In the rows, zero is written as 128.
One turn moves every row onto another: examples first, then more rows asked:
Z736: [127 124 112 135 164 141 108 134 126 123 146 157 139 122 121 143 149 122
 108 121 156  88  96 177 121 122 146 137 155 101 110  94 155 165 127 152
  91 133 130 126 125 127 122 128 142 121 120 152  99 119 107  99 121 171
 126]
Z290: [146 130 108 140 122 107 147 118 133 118 142 143 113 118 120  83  89 112
 120 128 123 124 171 113 140 137 126 104 142 120 148 151 143 108 153 133
 173 116 116 135 141 147 140 116 117 121 137 132 146 177 155 120 129 142
 118]
Z382: [104 124 111 131 136 138 107 119 142 159 122 125 113 124 125 162 147 141
 109 145 141  68  79 142 128 102  97 172 127 123 130 110 150 153 145 143
  79 128 140 117 101 114 130 114 129 119 142 137 104 120  96 105 158 162
 120]
Z11: [134 106  97 117 112 109 117 132 117 139 112 118 123 124 123 143 119  92
 111 149 110 120 133 103  96 122 116 100 118 141 168 129 136 108 127  93
 164  94 141 135 130 143 126  84 100 114 115 171 126 136 135 158 101  79
 117]
Z397: [128 154 144 171 119 160 116 133 142 137 110 137 128 132 120 117  98 153
 178 134 120 143 120 139 124 104 107 137 167 101  65 116 129 172 103 106
 110 169 141  92 137 116 147 153 117 102 126 136 108  99 119 141 112 129
 120]
Z219: [132 120 158 132 108 141 124 145 133 175 120 132 129 119 121 118 101 171
 150 132  97 133 120 135 127 104  94 154 101 104  97 129 131 176  81 119
  85 154 141 112 127  92 121 152 134 123 116 151  94 118 118 154 113 125
 145]
Z495: [140 126 136 130 138 110 103 122 132  92 161 145 136 114  77 119 107 114
 138 131 152  83 119  98 121 133 125  82 130 141 134 150 137  99 156 100
 158 114 134 161 100 143 121 127 147 113 107 118 135 134 157 117  99 121
 116]
Z58: [135 119 113 133  74 103 126 121 102 118 138 134 126 103 111 124 113 118
 133 119 110 101 129  85 131 115 135 136 107 129 151 167 110 104 161  99
 159 106 120 141 150 142 117  93 132 151 142 113 150 141 125 153 114 153
 112]
Z489: [137 147 151 145 135 165 122 130 151 167 112 110 123 130 108 113 110 165
 145 147 120 127 116 154 117 127 101 135 161 103  81 114 125 170 102  91
 123 165 144  98 131 107 154 150  99 111 114 151 134 106 111 154 106 106
 132]
Z964: [142 132 149 139 123 155 136 135 118 172 102 106 131 134 133 135 113 172
 130 137 114 136 120 143 130 117  91 156 106 119  90 120 120 171  95 118
 113 184 149 102 141  98 117 166 128 134 112 152 111 122 119 161 112 125
 136]
Z814: [151 113 105 147 122 102 117 107 108 130 119 121 105 111  93 151 105 108
 109 159  97  98 129 100 117 155 117 103 138 135 146 145 114 107 162  98
 131 109 100 159 127 135 145  91 116 119 118 123 145 161 148 132 105 113
  89]
Z165: [113 147 144 154 117 163 120 143 133 161  99 124 140 125 131 130 107 170
 162 146 108 137 122 128 115 114  85 151 126 115  90 134 128 163  89 109
  93 163 134 103 147 106 122 156 119 110 124 156  86 104 129 151 117 119
 120]
Z442: [134 133 141 137 108 138 120 145 144 140 143 141 144 134 126  92  99 165
 161 118 122 120 114 112 121 108 129 140 126 101  85 120 138 207  96 111
 105 174 158 105 112  83 129 154 135 134 137 122 106 115 115 134 106 129
 133]
Z313: [135 149 142 130 110 172 104 128 141 144 123 124 137 128 113 113 104 140
 175 142 111 133  95 154 117 113  90 135 161 112  99 104 133 180  93 101
 112 160 148 117 122 100 149 132 131  92 119 152  94  85 111 145 107 112
 131]
Z230: [138 152 135 149 114 146 129 135 148 147 128 111 153 134 133 106 104 164
 147 133 137 113 106 121 120 131 113 137 131 123  82 114 126 194 112 105
 124 200 172  89 111 101 140 165 129 131 126 127 124 117 114 136 107 136
 120]
Z455: [155  87  89 126  83  95 141 132  92 122 134 125 131 141 128 146 121  74
 114 121 115 129 129  92 117 116 131 111 116 144 160 115 128 114 132 112
 163 126 170 121 110 138 120 101 124 132 115 132 122 155 114 147 117 129
 123]
Z95: [131 148 160 141 118 140 107 134 150 156 125 144 113 115 104 103 104 169
 166 137 115 131 115 145 122 108 114 135 149  93  75 119 137 188  93 100
 103 143 141 103 124 104 155 136 111 112 111 131 114  98 114 151  96 100
 140]
Z231: [114 126 112 143 167 142 112 120 125 120 139 148 126 145 127 129 140 123
 116 130 160  92  88 169 149 108 132 137 166 122  98  86 151 158 143 154
 104 142 117 138 111 111 110 128 135 123 145 128 104 110 106  92 133 153
 132]
Z13: [102 149 113 149 163 124 103 118 137 144 110 149 107 125 140 164 148 148
 128 164 156  88  87 176 131 125 107 121 122 130 124 117 145 173 152 155
  98 107 123 113 124 114 145 129 120 118 126 131  88  94 130 103 112 125
 123]
Z969: [105 123 102 132 152 139 115 136 145 150 133 116 124 107 118 163 162 153
 101 134 139  56 102 150 124  88 132 166 126 113 125 115 164 158 140 136
  87 126 132 100 106 132 127 113 121 119 119 140 106 121 112 124 145 174
 117]
Z332: [119 137 109 143 170 131  96 125 131 129 126 155 123 110 142 175 157 143
 124 144 149  84  95 176 108 120 133 116 127 110 126 119 162 179 141 149
  84 110 127 103 128 114 137 135 123 120 112 153 100 105 131 108 101 141
 117]
Z626: [137 138 117 133 119  96 136 106 123 119 119 138  98 105 125 125 112 129
  99 151 122 110 169  82 129 115 118 116 118 131 149 163 164 120 163 114
 160 110 121 127 152 145 124 110 101 125 124 131 136 166 167 145 103 110
 111]
Z579: [138 150 131 134  94 159 110 128 129 132 129 123 143 133 133 120 111 139
 174 129 116 128  92 127 118 100 102 144 137 127 104 106 138 199 105 108
 112 178 167  96 108  84 136 144 144 110 120 127  96  96 106 141 110 129
 121]
Z707: [116 132 109 132 141 139  99 134 126 157 134 137 121 102 126 167 162 136
 110 126 141  77  84 156 103 113 129 163 127 112 137 106 160 163 130 140
  67 123 137  99 118 118 129 116 129 118 120 149 113 123 101 112 140 168
 111]
Z135: [158 102  99 152 114 100 125 112  82 127 123 120 108 123 115 144 106  93
 108 132  94 110 127  95 127 137 126 124 116 141 150 134 109 108 159 114
 130 127 100 152 123 120 118  98 139 132 126 114 149 179 140 123 124 140
  93]
Z841: [141 131 140 122 112 168 121 124 114 143 113 120 136 139 130 142 112 149
 160 140 101 135 103 141 119 101  85 146 124 117 111 114 134 188  92 116
 104 162 152 117 130  81 123 146 138 111 114 155  75  92 117 156 109 115
 134]
Z610: [138 127  92 123  80  90 133 130  96 132 140 112 124 129 141 144 104 114
 106 130 110 105 158  67 135 109 125 132  87 136 148 145 129 101 124 121
 139 133 145 135 134 140 101 116 125 137 130 126 164 136 116 126 124 144
 134]
Z160: [155 123 137 129 109 112 113 124  97 116 145 133 104 119  91 132 118 102
 136 107 144 108 116  94 124 108 120 142  83 130 148 132 122  93 147 130
 161 124 139 145 121 138 108 110 176 133 111 112 150 158 137 126 143 144
 118]
Z677: [139 148  89 137  99  89 124 127 124 101 160 133 133 132 122 106  88 106
 127 133 131 101 159  92 136 133 149  85 146 125 125 134 129 111 129 113
 165 128 143 143 126 155 141 115 110 118 136 111 172 118 117 109  98 132
 135]
Z343: [153 129  97 154 119  88 112 112 110 106 128 135 121 117 107 122  98  95
 121 140 121 104 124  99 118 157 140 103 130 142 131 129 111 125 170 108
 148 131 106 158 122 139 139  92 147 124 131 108 150 169 147 113  99 124
  82]
Z860: [114 128 101 145 174 141 124 145 125 126 144 138 134 126 121 128 155 135
 112 117 153  84 107 185 147 108 159 134 151 114 106 101 153 159 134 154
 105 131 113 113 114 131 116 125 128 121 121 128  99 114 115 115 130 171
 132]
Z843: [136 134 113 137  87  93 151 116 109 141 144 134 108 101 115 110 118 112
 104 123 115 113 152  87 147 130 121 130 137 149 162 157 150 100 153 107
 144 121 131 113 121 144 125 115 101 128 120 102 142 182 134 137 132 146
 121]
Z322: [143 111 112 141  97 103 128 115 121  94 148 144 139 108 106 110  97 112
 141 122 111 103 135 105 142 120 134  96 146 122 133 169 112 101 164  98
 164 107 112 158 141 150 127 106 128 136 138 119 151 134 136 143  96 155
 118]
Z240: [147 111  89 142 107  92 113 128 135 107 134 136 140 132 135 111 104  72
 137 129 126 132 128 116 110 119 129  73 136 144 139 116 134 119 138 102
 177 119 154 126  99 154 148  97 128 106 121 151 152 141 135 131  98 111
 116]
Z887: [136 116 111 143 105 107 115 116 108 116 125 131 118 102 122 132 112 124
 142 131 102 105 139 104 128 115 124 100 113 126 154 184 117 105 164  95
 160  85  98 146 154 129 124 102 114 144 136 135 157 129 151 153  98 126
 116]
Z539: [144 115 131 127 139 130 110 122  98 135 141 122  87 118  84 152 130 123
 144 131 122  98 121 107 109 125 115  99 110 124 171 163 126  89 148 105
 148  75 118 135 118 105 130 119 111 128 102 125 151 139 149 138 129 100
 121]
Z17: [136 136 101 131 114  97 119 120 117 135 123 117  98 120 129 148  99 124
 122 161 101 111 168 108 131 119 111  93 115 118 145 157 130  94 123 114
 148  89 121 139 149 151 141 109  90 112 118 149 171 112 133 135  96 101
 142]
Z932: [126 139 130 151 104 165 134 139 130 140 121 126 144 143 129 126 106 165
 164 129 120 125 117 100 116 111 109 155 143 105  86 124 126 183 103 112
 104 181 161  92 135  90 129 161 121 126 135 123  85 112 109 140 127 142
 111]
Z451: [107 144 100 147 173 127 114 140 148 137 121 134 119 109 133 161 155 157
 124 147 154  76 108 185 126 115 136 123 109 112 125 124 153 176 144 158
 111 107 119  99 127 136 147 122 126 118 112 138  92 105 138 121 114 151
 119]

Z626 turns into Z843
Z539 turns into Z160
And these:
Z11 turns into Z455
Z932 turns into Z397
Z964 turns into Z230
Z313 turns into Z841
Z95 turns into Z219
Z860 turns into Z451
Z58 turns into Z322
Z13 turns into Z382
Z17 turns into Z610
Z332 turns into Z707
Z135 turns into Z343

One turn moves every row onto another: examples first, then more rows asked:
Z94: [139 167 143 110 105 110 126 100 101 192 135 141 151 109 153 126 159 143
 135]
Z192: [119 208 147 161 137 130  88  98 127 215 137 147  89 142 205 146 151 114
 103]
Z207: [147 169 141 135 117  48 112  98 150 191 170 192 115 149 132 156 145 118
 130]
Z30: [147 170 144 134  82 100 105 101 104 162 168 174 118 106 164 199 119  93
 108]
Z747: [172 191 104 117 108  87 117  81 122 181 160 189 112 132 152 151 117 122
  52]
Z318: [111 193 135 176 112 133 116 113 113 193 158 158  87 146 201 163 152 139
 115]
Z387: [157 198 139 149 120 113  93  62 164 198 196 182 102 129 169 131  92 131
 104]
Z317: [124 183 157 107  95 100 127 122 106 168 116 166 137 112 149 148 142 146
 139]
Z799: [139 209 102 138 132 116 116  88 135 205 133 180  89 153 210 125 147 141
  85]
Z560: [156 163 117 115 111  93 124  89 111 173 148 178 140 133 143 197 109 131
  83]
Z640: [135 210 151 143 135  87  91  55 152 219 169 186  93 135 167 128  93 126
 108]
Z662: [151 186 157 132 164 107  97  74 158 207 188 187  90 139 158 144 107 123
 127]
Z484: [170 185 126  92 105  97 112  69 117 193 146 186 127 137 166 183 124 102
  64]
Z263: [130 169 164 120 120 115  98 105 108 184 144 152 102 115 192 210 119 103
 121]
Z704: [135 172 154  96 104  85 111 124 102 186 129 159 126 103 162 149 168 138
 138]
Z365: [155 157 139 152  93  57 107 103 151 185 168 180 114 153 147 147 138 113
 132]
Z644: [142 161 139  97  90 102 114 128 112 185 115 164 115 116 168 141 164 136
 143]
Z937: [142 202 138  95 118 157  99  86 126 195 142 166 103  91 192 126 119 153
 114]
Z520: [142 183 137 102 141 153 124  74 119 213 155 167 125 103 175 140  97 145
 141]
Z862: [113 187 141 153 106 130 104 109 118 188 141 164  96 127 220 173 149 111
 142]
Z436: [129 212 149 107 124 151 111  92 117 208 152 156 120  86 191 125 116 148
 123]
Z198: [123 170 150 134  94 118  78  96  86 190 173 175 106 119 176 193 130  95
 101]
Z267: [116 213 157  97 126 137 114  71 132 194 131 164 113 100 194 142 100 146
 131]
Z894: [143 182 151 153 104  50 105 108 127 192 154 187 116 147 122 135 133 124
 118]
Z338: [159 206 111 134 123 112 151  88 142 196 132 168 108 164 192 152 145 146
  77]
Z48: [142 210 135 146 137 113 112  66 165 214 191 188 111 133 163 132  93 127
 114]
Z407: [149 171 162 139 130  63  98 100 139 185 168 160 118 143 135 129 170 118
 123]
Z740: [145 201  98 157 125 107 116  83 130 204 141 171 127 161 156 132 142 143
  66]

Z318 turns into Z338
Z704 turns into Z436
And these:
Z30 turns into Z862
Z520 turns into Z662
Z640 turns into Z894
Z937 turns into Z387
Z740 turns into Z560

One turn moves every row onto another: examples first, then more rows asked:
Z876: [105  81 150 126 130 122 139 129 136  76 140 101 141 122  88 122 118 145
 128 159]
Z920: [ 99 134 111 105 153 166 159 122 116 174 123 116 107 145 112 141 119 129
 116 153]
Z712: [109 135 137 149 129 155 147 129 137 110 117 145 137 106 127 154 138 146
 141  86]
Z884: [117 133 198 129 147  96 130 118 105 135 135 102 122 159 120 134 126 163
 126 133]
Z836: [ 74 114 116 116 111 101 123 149 100 138 163 121  79 147 131 136 112 128
 132 104]
Z731: [ 98 104 119 166 113 104 149 123  80 123 120 118  81 143 106 134 141 133
 137 128]
Z536: [142 137 187 143 106 122 134 127 143 124 125 154 118 118 128 157 112 147
 138 124]
Z128: [138 109 100 113 143 134 166 123  98 167 131 123 116 134  97 107 111 121
 136 133]
Z482: [139 122 123 128 121 111 104 139 102 158 139 114 105 100 157 158  93 109
 123 145]
Z208: [ 64 129 163 118 115  78 124 132 116 121 126  87 104 140 115 152 111 154
 133 141]
Z859: [143 130 162 133 109 116 160 120 128 116 129  96  73 153  99 118 139 133
 155 130]
Z384: [131 125 201 136 137 170 129 135 150 125 120 116 122 136 121 124 128 139
 126 129]
Z364: [102 137 126 112 110 141 147 120 139 153 127 119 167 124 152 135 158 136
 124 100]
Z720: [ 83 146 133 108  86 129 126 121 125 121 110 134 126 132 145 122 121 138
 106  88]
Z86: [ 89 130 154 102 175 161 151 116 128 102 113  97 120 138 154 139 107 139
 120 147]
Z172: [151 105 104 119 141 111 116 121 120 156 124  91 111 166 113 140 126 134
 172 146]
Z161: [129 105 180 153 173 153 141 115 105 117 132 106 121 140 148 128 106 148
 117 136]
Z588: [ 79  86 135 113 102 113 132 110 138 110 131  88 140 166 127 166 136 142
 160 147]
Z18: [ 84  70 138 137 147 112  87 117 129 140 131  96 148 128 146 151 133 125
 137 139]
Z389: [104 119 156 123 128 125 157 102 146 130 145 117 145 144 111 171 117 122
 189 140]
Z57: [115 133 128 160 107 120 144  99 118 105 126 143 105 134 109 146 125 108
 179 131]
Z312: [102 129 103  95 138 158 169 125 132 131 138 125 111 119 114 105 119 151
 117 105]
Z292: [ 68 131 128  98 120 142 147 134 133 102 139 127  84 140 139 134 137 115
 129  94]
Z213: [130  99 134  84 163 143 128 132 136 123 117 120 120 124 139 114 130  97
 138 175]
Z703: [122 121 133 133  96 146  91 126 145 149 149 111 123 140 172 128 152 118
 123 120]
Z431: [107 148 131 136 132 124 126 125 161 111 132 146 148 151 116 179 144 138
 153 124]
Z967: [134 138 133 160 126 127 132 149 136 170 147 138 129 127 167 125  93 121
 133 139]
Z629: [138  95 121 145 108 115 106 119 131 147 139 114 128 115 141 119 168 164
 126 120]
Z443: [109 118 116 183 118 127 159 119 116 127 126  90 110 108  94 136 134 115
 137 152]
Z613: [152 122 116 133 156 131 132 121 129 139 128 111 117  98 115 154  95  94
 150 154]
Z121: [125  84 124 101 114 113 135 139 153 139 118 111 139 120 152 143 163 118
 119 168]
Z828: [119 138 137  97 144 126 135 152 102 101 136 133 100 147 150 106  85 122
 144 159]
Z353: [145 132 159 150 123 125 109 131 152 144 165 128 116 157 153 135 109 157
 110 121]
Z38: [102 109 128 147 139 134  84 161 130 136 136  96 120 146 153 150  80 115
 116 124]
Z189: [139  89 109 110 105  94 142 125 136 126 142  93 129 143 124 139 154 145
  92 116]
Z625: [105  99 120 109 141  93  89 148 137 105 143 114 127 152 128 133  80 138
 153 115]
Z299: [140 137  85 115 129 142 159 144 125 106 136 140 106 123 104 157 119 133
 135 146]
Z286: [ 88  98 139 133 136 123 146 116 108 145  86  87  92 158 130 114 137 118
  97 122]
Z151: [100  97 131  84 130 146 140 133 111 120 107 124 151 110 139 136 112 134
  86 148]
Z838: [ 54 126 113 131 142  96 138 135 131 145 135 119 116 106 108 165 114 115
 131 148]
Z705: [155  90 148 132 131  92 159 126 103 133 139 110 102 132 112 106 138 126
  98 127]
Z105: [ 84 133 157 150 146  92 131 123 124 153 147  97  99 168 150 120  97 121
 145 112]
Z946: [ 95 132 168 130 132  68 144 142 107 106 136  99 112 108 127 106 119 145
 127 134]
Z732: [ 91 104 129 121 157 120 110 137 161  90 132  84 139 154 134 143  90 127
 127 152]
Z85: [120  79 136  87 135 137 117 120 133 122 100 128 120 179 141 135 137 118
 130 159]

Z431 turns into Z629
Z213 turns into Z208
And these:
Z312 turns into Z38
Z613 turns into Z588
Z286 turns into Z828
Z85 turns into Z946
Z703 turns into Z536
Z292 turns into Z482
Z859 turns into Z151

